Each row below has a hidden score, from 0 to 20, with 10 about the middle. What is it? The score is a weighted sum of the row's numbers plus the product of two more (or one squared), each taken from its middle value.
array([-19,  -8, -46, -12, -55,  -5, -38,   2, -64, -17,  65, -28, -44,  29,  15, -26,  44,   9, -75]): 18
array([-23, -10,  -6, -49,  59, -24,  12, -10,  21,  37,  13,  41,  14,  41,  46,   8, -34,  -6,   9]): 6
array([ -7,   5, -16, -17,  33, -19,  12, -27,   6,  27, -32,  20,  -4,   7,  18,  14, -61,  -2,  24]): 7
array([ 25, -21,  27,   2,  41,  35,   7,  21,   0,  -9,  -4,  13,   8, -32, -45,  31, -20, -17,  19]): 2
array([ 25,  -1,  38,  29,  25,  22,  13,  22,  22,  24, -22,  31,  53,  -7, -68,  25,  40,  38,   1]): 15
array([  5, -23,  37,  38,  13,   4,  21,  14,  52,  -7, -15,  27,  33,  -9, -40,  20, -11,  26,  11]): 12
array([-25,   8, -22,  14, -29,  14, -39,  29, -16, -11,   5, -33, -69,  22,  28, -65,  28,  27, -23]): 11
array([ 57, -18,  18,   9, -23,  20,  39,  19,  -4, -60, -19, -24,   5, -42, -39,  11,  10,  36,  -3]): 8
array([  3,  12, -50,  35, -58, -16, -31,  -5,  -6,   0,  31, -22, -61,   3,  42,  -6,  40, -19, -66]): 19
array([-14, -12,  39,   8,   1,  10,   2,  19,  16,  24, -46,  64,  46, -21, -43,   3,   5,   1,  31]): 9
array([ 21, -20,  59,  36,  36,   2,  20,  22, -26,  -8,  -6,  28,  26, -28, -44,  19,  28,  55,  14]): 6
array([ 62, -11, -12,  50, -23,   4,  23,  15, -36, -26, -21, -27,   6, -45, -41,   3,  -2,  16,  -7]): 7
array([ 23, -32,  23,  16,  30, -23,   6, -20,  -4, -44, -42,  -8,  15, -33, -59,  -1,   5,  35,  -5]): 1
array([-15,  39,   8,  12, -11,  -6, -43, -12,  -1,   6,   2,  10, -33,  27,  44, -78,  32,  -7, -11]): 12
array([ 10,  15, -53, -11, -51,  -4,  23,  16, -55, -21, -11, -62,  15, -22,  38,  28,  12,  41,  16]): 10
array([-10, -17,  -2,  -3,  30, -18,  15,  -7,  44,  28,  16,  42,  15,  24,   9,  17,  -8, -71,  34]): 11
array([ -4,   3,  52,  30,  13,   9, -30,  17,   0,   9, -28,  25,  10, -27, -38,  20, -12, -20, -14]): 10
array([  2,  -1,   7, -39,  44,  -7,   0, -17,  38,  24,  -7,  39,  15,   8,  26,  -3, -15, -26,   1]): 6
array([ 28, -11,  20,  24,   3,  23,  11,  29, -10, -51,  -2, -28,  16, -33, -31,  11,   8,  22,   5]): 8
array([-21, -10,  14, -11,  -4,   1,  19, -13,  31,  63, -37,  22,   9, -28, -47,   9,  -8, -46,  18]): 7
array([ 65,   1,  19,  23,  12,  41,  22,  31, -31, -11,  10, -31,  39, -27, -45,  18, -12,  -4,  29]): 13
array([-40,  16, -42, -11, -22,  -9,  43,  22, -18, -10,   4, -12,  28,  -8,  21,  29, -32, -17,  22]): 12
array([ 33,   5,  15,  -9,  -3,  26,  27,  19, -25, -37,  -3, -13,  22, -13, -32,  12,  36,  14,  23]): 12
array([ -5,  33,   5, -45,  25, -38,  26,   5,  13,  50,   8,  18,  10,  20,  31,  13, -29, -38,  24]): 10
array([ -8,   7,  58,  36,   3,  -5,   7,   6,   5,   9, -37,  17,  50, -24, -44,  33, -25,  13,   6]): 8
array([-17,  28, -37, -21,  16,   7,  37,  11,  10,   7,  10,  23, -14,   0,  18,  22, -59, -14,  44]): 11
array([-52,  -2, -39,  -6,  19, -34,  40, -23,   8,  19,   2,  29,   7,   9,  22,  15, -53, -37, -30]): 7
array([-20,  -3,  23,  -8,   7,  25, -11,  16,  52,   8, -37,  66,  29, -32, -60, -16,  20, -22,   2]): 7
array([-10, -16, -56, -78,  -4, -34,  27,  13,   0,  36,   2, -13,  17,  -9,  26,  55, -21, -23,  34]): 5
array([-20,  -1,  -3, -33,  49, -37,  21,  -9,   3,  56,  -2,  32, -11,  19,  17,  21, -39, -39,  11]): 5
array([-38, -25,  65,  44,   0,  38,  14, -27,  17,  32,  -6,  43,  38, -22, -72,  33,  -6, -31,  22]): 14
array([-22,  44, -18, -13,  10, -53,  19, -13,  -2,  29,  14,  -8,   9,   4,  26,  32, -27,   1,  26]): 11
array([-15, -11,  45,  30,  17,  10,   8,  12,  -5, -19, -18,  33,  44, -28, -64, -13,  -6,  -3,   3]): 9
array([-15,  14,   7, -31,  -2, -10, -46, -29,  18,  60,   8,  -9, -19,  56,   7, -40,  24, -32,   2]): 11
array([-21,  16,   6, -20,  24, -30,   7,  -7,  53,  50, -15,  35, -11,  25,   8,  -1, -13,   8,  22]): 14
array([ 49, -12,  12,  44, -31,  -3,  21,   1, -14, -37, -16, -26,  30, -45, -26,  10, -11,  33,  11]): 7
array([  3,  21, -36, -16, -28, -14,  10,  25,   0, -18,  -5, -30, -14, -26,   1,  20, -27,  13,  34]): 11
array([-17, -22,  39,   6,  47,  -9, -33, -47,  24,  19,  11,  17, -34,  45,  36, -38,  26, -19,   7]): 9
array([-21,  10, -19, -10,  49,   9,   1,   4,  45,  29,  14,  37, -12,  35,  32,  10, -30,  -7,   2]): 5
array([  0,  24,   5,  53, -48,   4, -65, -34, -34, -17,  -7, -23, -27,  31,  23, -52,  51,  62, -83]): 8
array([  4,   4, -24, -24, -50,  15,  41,  -3, -27,   3, -25, -24, -17, -39,  17,  26,   7,  34,  22]): 9
array([ -1, -19, -34,   1,   9,  31, -45,  -3,  17, -10,  19,  34, -14,  63,   5, -38,   6,  -7,   0]): 10
array([-16,  19,   8,  14, -57,  26, -47,   2, -33,   5,  -3, -27, -44,  40,  44, -25,  51,  38, -65]): 12
array([ 31,  36, -64, -24, -56,   0,  15,  11, -27, -19,   6, -54,   2, -40,  11,  24,  16, -23,  -4]): 11
array([-30, -28, -14,  15,  62, -24,  18, -39,  19,  47,   9,  25, -24,  16,  34,   9, -29, -80,  22]): 7
array([ 45,  22,   1,  -1, -37,  10,  12,  17, -40, -20, -22, -32,  16, -28, -15,  23,  -5,  75,   3]): 8
array([  3,  15, -58, -65, -62,   4,  40,  58, -25, -34,  -8, -42,  -8, -48,  13,  34, -20,  44,  30]): 7
array([-52,  27,  30,  15,  -7,  49,  -7,  15,  14,   5, -31,  57,  54, -24, -22,  26, -28, -42,  10]): 7
array([  7,  19,  20, -14, -15,  15, -37,  11, -10,  15,  22, -25, -42,  33,  17, -34,  23,  -9, -12]): 12
array([ 37, -12,  15,  35,  32,  37,  27,  -6,  17, -40, -15,  22,  48, -35, -48,  -3,  -7, -39,  -9]): 9
array([-17,  13,  12, -15,  10,  18, -24, -20,   9,  39,  16,  11,  -4,  51,  24, -31,   0, -31,   1]): 14
array([  6,  22,  12,  24,  -6,  19, -50, -13,  -2,  14, -10,  10, -41,  30,  13, -46,  14,  18, -33]): 12
array([-19,  46, -49,   2, -37,  -4, -21,  10, -29,  12,  44, -26, -40,  22,  16, -28,  32,  15, -70]): 12
array([-15,  -5,  -8,  26, -16,  -1, -39,  -8,   7,  -4,   9, -21, -29,  33,   8, -47,  32,  49,  -4]): 14
array([ 25,  -1, -25, -54, -34,  13,  40,  32, -43, -22, -38, -61,  23, -36,  15,  39,   6,  14,  18]): 6
array([-25,  31, -36,  42, -41,   8, -41, -18, -17, -41,  39, -46, -49,  18,  31, -30,  -3,  10, -77]): 18
array([-10,  -2, -12, -19,  23, -49,  28, -19,  56,  34,  22,  20,   8,  30,  23,  16, -56, -41,  19]): 13
array([ 48, -36,  35, -37,  21,  33,  21,   7,  14, -72,  -4,  -9,  57, -34, -38,   2,  37,   2,   6]): 5
array([-18,  17, -35, -45, -25, -24,  31, -26,  12,  36,  16,  -2,  -8,  -6,  25,  33, -68, -25,  -7]): 8
array([ -4,  -1,  18, -10,   7, -11, -44, -29,  29,  12,  -3, -12, -34,  42,  22, -57,  41,  24,  -1]): 12
array([-13,  13,  33,   6,  67, -57,   3, -22,  36,  33,  19,  53,  16,  17,  27, -22,  -1, -36,  21]): 10
array([ 26, -19,  29,  39, -12,   6,  17,  17, -16, -39, -16, -32,  26, -42, -67,   7,  10,  55,  20]): 9
array([-36,   6, -25, -29,   2, -37,  25,   2, -17,   5, -17,  20,   7,  24,  46,  -5, -54, -30,  19]): 9
array([ 25, -26, -21,  29,   3,  -4, -49,  -8,   4,  29,   8,  11, -48,  48,  10, -73,   1,  18,  -7]): 12
array([-29, -13,  40,   6,  42, -47, -18, -41,  37,  33,  -4,  30,  -2,  52,  27, -28,   5,   2,   3]): 9
array([-17,  -6,  33,   7,  -2, -32, -56,   0,  25,  34,  -3,  -5, -33,  35,  12, -63,  29, -19,   1]): 6
array([-18,  16, -40, -15, -25,   7,  36,  31, -26,  -7,   5, -25,   1, -26,  10,  30, -60,  -7,   1]): 9
array([ 36, -21, -16,  31, -31,   0,  13,   1, -12, -23, -43, -36, -11, -29, -36,  -3,  -1,   0, -19]): 6
array([-12,  27, -12, -53,  13,   1,  12,  -6,  37,  40,  16,   9, -19,   3,  12,  41, -43,  13,  13]): 10
array([ -1,   9,  19,  37, -38, -14, -55,   4, -34, -27,  -2,  -8, -40,  40,  16, -58,  43,  29,  -9]): 16
array([  0,  14, -41,  28, -49, -15, -32,  -3, -16,   6,  47, -36, -38,  51,  28, -32,  52,  10, -74]): 15
array([-16,   9,  42,  -5,   8, -19, -33,  -4, -15,  42,   3,  28,  -8,  55,  20, -14,  13, -12, -18]): 10
array([ 33, -11, -21,   4, -38,  30,  19,   4, -34, -51, -23, -55, -15, -30, -10,  25,  15, -13,  10]): 10
array([-31,   4,   8,   7, -41,  -1, -55, -30,   9, -16,  18, -24, -59,  25,  46, -21,  51,  54, -46]): 10
array([ 11, -23,  14, -13,  19, -37, -41, -38,  43,  25,  10,   8,  -8,  43,  14, -24,   9, -17, -17]): 7
array([ -2,  24, -47, -33, -16,   2,  13,  -8, -24, -22,  13, -55, -38, -34,  -3,  41, -26, -47,  26]): 10
array([-41,   6, -28, -12,  -1,  -5,  46,  11,   2,  30,  -7,  -7,  18,  -2,  18,  35, -52,  -3,  32]): 13
array([ 41,   4,  26,  30,  25, -10,  17,  14, -20, -48, -29, -35,  23, -38, -28,  12, -54,   0,  11]): 5
array([ -9, -22,  19,  58,   9,  22,  13,  14,  15, -12, -11,  46,  65, -19, -82, -35,  19, -21,  15]): 15
array([-21,  10, -44, -36,   0, -37,  25,  24,   9,  -8,   4,  -5,  17,  -1,  18,  18, -32, -38,  12]): 9
array([ -5,  11, -28, -28, -18, -10,  39,  25, -25,  30,   3, -35,  30, -15,  21,  36, -14, -44,  -3]): 7
array([  5, -12,  54,  24,  36,  39,  10,  18,   4, -46, -27,  28,  61,  -3, -53,  14,  -6,   6,   1]): 6
array([ 49, -22,  18,  19,  25,  39,  25,  16, -14, -50,   9, -17,  28, -30, -37,  12,  29,  35,  10]): 8
array([-13, -13,  24,   3, -15,  14, -32, -11,  -3,   9,  -8,  21, -50,  52,  18, -52,  33,  26,   3]): 13
array([  1,  -1, -21,   4, -50, -11, -42,  -4,  22, -11,  28, -32, -47,  35,  40, -14,  50,  44, -46]): 12
array([  6,  28, -46,  10, -17,   0, -69,  -5,  -4,  -9,  16, -31, -36,  14,  14, -21,  42,  48, -74]): 9
array([-16,  28, -34, -40,  23,   2,  28, -27,  18,  18,  23,  31,  10,  13,  15,   4, -43, -59,  40]): 15
array([-39,   2, -43, -35,  37,   5,  23, -18,  22,  48,   3,  36, -26,  14,  44,  19, -21,  11,  -1]): 4
array([ -5, -28,  33,   8,  27,   2,  27,   3,   0,  10, -26,  38,  49, -48, -55,   4,  19, -42, -16]): 2
array([ -4,  11,   6, -15,   5,   0, -77, -25,  -3,  22,   0, -17, -26,  56,  28, -33,  61,   9, -15]): 11
array([ 67, -16,  33,  40,   6,  18,  26,   6,   3, -39, -35,   6,  47, -33, -48,  32,  40,   6, -21]): 8
array([ 17,  -7,  37,  22,  13,   5,  29,  -7,  44,  10, -12,  13,  55, -24, -51,  -1,  15, -17,   8]): 15
array([-40, -22,  47,  23,  -5,  36,   7,  -4,  30, -12, -21,  42,  39, -35, -69,   3, -15, -18, -11]): 9
array([ -8, -12, -47,  50, -54,   7, -39,  -9, -29,   6,  21, -34, -28,  31,  19, -48,  56,  -6, -49]): 17
array([ 38, -29,  16,   8,   3,  37,  23,  -7,  -7, -29, -26, -28,  23, -42,  -8,  -1,  45,   1,  12]): 8
array([-16,  14,   2, -42,  28, -14,  23,  -2,  29,  35,  28,  23,   3,  -3,  16,   4, -54, -23,  29]): 10
array([ -1,   4,  30,  13,  28,   1, -25,  -9,  18,  33,  17,  26, -27,  57,  36, -38,   7, -34,   0]): 13
array([ 11,  26, -40, -16, -47,  26,  39,   0, -33, -16,  17, -29, -11, -48,  -3,  40, -25,  13,   3]): 12
array([ 17, -46,  46,  13,   6,   7,  31, -13, -12, -38, -36,  10,  15, -21, -43,   1,   6, -29,  11]): 7
array([  2,  19, -37, -38, -43, -18,  41,  14, -18, -30,  14, -41,  19, -39,  10,  45, -16,  37,   5]): 9
array([ 42, -37,  32,  19,   2,  36,  29,  -3,  -9, -40, -19, -18,  28, -30, -63,   4,  29,   1,   3]): 9
array([-27, -11, -39, -17,  16, -12,  21,  26, -11,   1,  29, -31,  14, -19,  14,  41,  -9, -61,   3]): 4
array([ -3,  17,  28,   5,  56, -37, -15,  -2,  19,  20,   3,  43, -12,  46,  16, -28, -42, -16,  21]): 11
array([ 10,  43, -47, -43, -36,  13,  29,  -1, -14, -28,   8, -55,   2, -19,  -3,  34, -26,  43, -18]): 13
array([-14,  -2,  42, -21,  38,  -6, -44, -17,  28,  38,  26,  23,   0,  44,  13, -20, -30, -22,   8]): 10
array([ 13, -21,  47,  39,  24,  39,  29,   3,   0,   1,  -9,  27,  63, -23, -49,  -6, -19, -25, -28]): 8
array([  3,  29,  -8, -23, -48,  27,  27,  11,  -4,   4,   7, -45,  -1, -38,  -8,  49,  -7,   0,   3]): 12
array([ -3, -14,  -9,  -1, -58,  -9, -64,  18, -25,  -2,  -1, -27, -37,  33,  14, -30,  41,  -5, -83]): 15
array([-26, -20,  17, -24,  51,  -9,   4, -16,  28,  41,   4,  38,  18,  27,  37,  -6,  15, -26, -17]): 5
array([-19,   0,  -4,  19, -51, -16, -43,  35, -29,   3,  50, -45, -52,  21,  31, -26,  29,  32, -89]): 11
array([ -7, -22,  50,  -7, -12,   2, -37, -22,   3,  25,  -5,   5, -24,  50,  24, -43,  26,  39, -16]): 8
array([ 32, -36,  30,  66,  16,  13,  31,  12, -14, -66, -12,  -9,   6, -35, -24,  12,  23,   9,  13]): 7
array([-16,   8,   6, -19, -39, -15, -52,  -2, -10,  12, -17,   4, -65,  20,  12, -62,  25, -13, -49]): 8
array([-38, -16,  37,   3,  25,  -5, -10,   0,  50,  38,  18,  32,  23,  35,  26, -26,   1, -27,  33]): 14
array([ 43, -29,  26,  44,  27,  45,  26,  18,   1,  -1, -31,  -3,  41, -29, -59,  -6,  36,  16,  50]): 16
array([-17,  20,  -8, -23,  20, -21,  11,   5,  -4,  17, -18,  19,  -9,  14,  22,  27, -37, -36,  32]): 9
array([-15,  28, -20, -39,   1, -35,  18,   6,  -1,  16,   5,  12, -36, -22,   3,  33, -47, -64,  21]): 10
array([ 22,  22,  44,  17,  28, -17, -34, -43,  -8,  21,   5,  28, -10,  44,  19, -12, -39,   3,  13]): 12
array([-18,  22, -38, -36,  -2,  -2,  35,  13,  -5,  26,  -5,  18,  12,   1,  18,  35, -37,  10,  33]): 12
array([-17,   5, -40, -37,  31,  20,   4,  -7,  -1,  54,  13,  38, -19,  13,  18,  15, -44,  -5,   1]): 5
array([-11, -21,  11,  -6,  27, -65,  -8,  -8,  52,  13,  17,  50,  21,  31,  45, -28, -22, -13,  -9]): 6
array([ -5,  36, -47, -52,   1,  16,  16,  27,  22,   8,  16,   1,  -5, -14,  36,  19, -53,  40,  -3]): 8
array([-33, -10,  57,  32,  12,   9,   8,  18,  26,  23, -27,  41,  43, -20, -48,   0,  36, -37,  -1]): 9
array([-13,  10,  44,  22,   8,  29,   3,   9,  18,  20, -49,  47,  32, -19, -36,  16, -22,  13,  -9]): 8
array([  3,  33, -33, -32,   8, -10,  40,  27, -16,  37,  10,   0,   3,  -5,  39,  35, -57, -54,  28]): 10
array([  8,  16, -40, -33, -45, -18,  28,  26, -35, -44,  12, -39,  -4, -37, -14,  38,  25,  13,  25]): 10
array([ 31,  -4, -26, -42, -37, -12,  44,  33, -33, -37,   6, -46,  15, -29,  -3,  31,  14,  21,   3]): 7
array([-22,   8, -42, -24, -10,  11,  34, -16,  -7,  17,   9, -32, -10, -12,  38,  24, -29,  -2,  21]): 11
array([-12,  -7,  29,  21, -31,  -2, -50, -32, -12,  14,  41, -16, -52,  58,  15, -53,  70,  -1,   4]): 18
array([ -5, -12,  38,  25,  40,  -6,  13, -37,  40,  58,  19,  39,   7,  32,  17, -23,  -8, -30,  31]): 16
array([  4,  15,  14,   9,  24,  17, -53,  -4,  42,  26,  24,  17, -33,  55,  33, -33,  14,  36, -40]): 11
array([ -4,  27,  -5,  23, -29,  -3, -46,  -4, -33, -13,  11,  -9, -34,  19,  25, -32,  27, -10, -60]): 15
array([ 34, -36,  45,  44,  25,  37, -24, -16,  21,   5, -15,  40,  54, -36, -55,  19,   7,  12,   0]): 8
array([ -7,  -7,  46,   4,  44, -33, -33, -18,  59,  43,  -8,  33, -26,  35,  31, -25,   4, -28, -14]): 6
array([ 28,   2,  43,  70,  30,  13,  25,  -2,  12,  -4, -26,  44,  26, -22, -44,  -1, -12, -18,  44]): 15
array([-14,   0,  31,  -1,  56, -20, -26, -10,  36,  22,  -1,  47,   3,  43,   6, -18, -35, -41,  26]): 11
array([ 22, -27,  29,  25,  19,  16,  38,  27,  20, -11, -30,  30,  29, -29, -61, -20,  -1,  15,  -2]): 8
array([ -1,   6, -35, -23, -31,  40,  15,  19, -47, -56, -25, -31,  -3, -54,  -3,  16, -12,  30,  29]): 5
array([-14,  12, -51, -50,  -6, -24,  42,  39,  -7,  11,   4,  -8,  19, -21,  14,  56, -77, -31,   6]): 6
array([-34,   5, -20, -42,  10, -31,  22,  -5,  43,  -7,  19,  26,   7,  23,  44,   5, -14, -46, -13]): 8
array([-24,  24, -25,  16, -59,  22, -55,  14, -23,  -2,  41, -30, -54,   6,  26, -54,  24,  -7, -50]): 19
array([  1,  39, -35, -54, -31,  -4,  54,   7, -11,  20,   6, -39, -12, -31,   7,  39, -20,  30,  12]): 12
array([-29, -22,  41, -23,  42, -32, -17,  -1,  26,  53,  16,  41,  -1,  33,  39, -13, -22,  -9, -15]): 3
array([  5,  16, -37, -59, -25, -14,  29,  13,  -8,  -7,  11, -32,  25, -33,  34,  18, -28, -21,  24]): 8
array([-10,   5, -26,  -4, -45, -23, -51,  -8,  -5,  -5,   5,  -5, -57,  38,  19, -62,  38,  53, -20]): 10
array([ -1,   0, -12,   1,  40,  23,  12, -38,  14,  47,  36,  33, -11,  17,  37,  -5, -21, -71,  21]): 11
array([-15,  15, -41, -14, -32,  16, -56,  28, -21,  -9,  33, -25, -76,   9,  34, -35,  45,  14, -67]): 10
array([-12, -23,  56,  18,  -8,  25,   0, -17,  16,  51, -16,  68,  41, -28, -43,  22,  16, -55,  10]): 12
array([-32,  -5, -17,  37, -21,  23, -51, -14,  13,  -6,  23, -30, -49,  43,  13, -54,  60,  41, -48]): 14
array([ 48, -20,  32,  19,  24,  23,  25,   6,  -5, -57,   8, -27,  40, -45, -38,  23,  28,  84,  22]): 13
array([ 40,   0, -25,  13, -28,  25,  14,  -9, -23, -64,  -9, -34,  26, -32, -16,  51, -20,  47,   3]): 10
array([ -3,  20, -17,  23, -34, -20, -60, -20,   4,  -4,  15,  -3, -56,  37,  24, -63,  33,  67, -42]): 10
array([ 41, -23,  25,  28,  17,   0,  13, -23,   5, -62,   4,  15,  29, -41, -48,   6,  33,  11,  13]): 9
array([ 36, -49,  46,  26,  23, -11,  17,  15, -11, -18, -37,   7,  43, -39, -46,  25,  25, -35, -10]): 2
array([ -4,  29, -38, -56, -14,  11,  34,  18,   4,   4,  -4, -23,  12,   8,  37,  22, -54, -25,  39]): 14
array([-44,  -7,  42, -29,  -3,  23,  10,  13,  31,  29, -16,  43,  27, -10, -43,  15, -32, -16,  42]): 10
array([-43,  14, -42, -38,  20, -57,  44,  20,  -2,   8,   2,   5,   6,  -1,  46,  51,  -6, -34,  28]): 6
array([ 43, -13,  -1,  19,   5,  35,  14,   4, -31, -66, -26, -29,  29, -38, -34,  26,  -2,  65,  -2]): 6
array([ 49,   5, -30, -13, -47,  21,  48,  19, -27, -53,   0, -56,   2, -38, -17,  14,   6,  30,   8]): 12
array([-20,  34, -26,  15, -40, -11, -47, -12, -12, -19,  17, -39, -83,  29,  18, -16,  41,  38, -85]): 12
array([ 11,  -7,  29, -31,  40, -29, -36, -21,  37,  62,  26,  59,  -8,  40,  24, -17, -25, -17,  -7]): 7
array([-17,  -6,  20, -12,  19, -26, -45, -21,  33,  61,   5,  14,  -4,  41,  22,  -5,  28, -16, -13]): 8
array([ 13, -15,  40, -40,  42, -55, -21,  -9,   3,  31,  26,  45, -17,  34,  33,  -4, -14, -33,   4]): 5
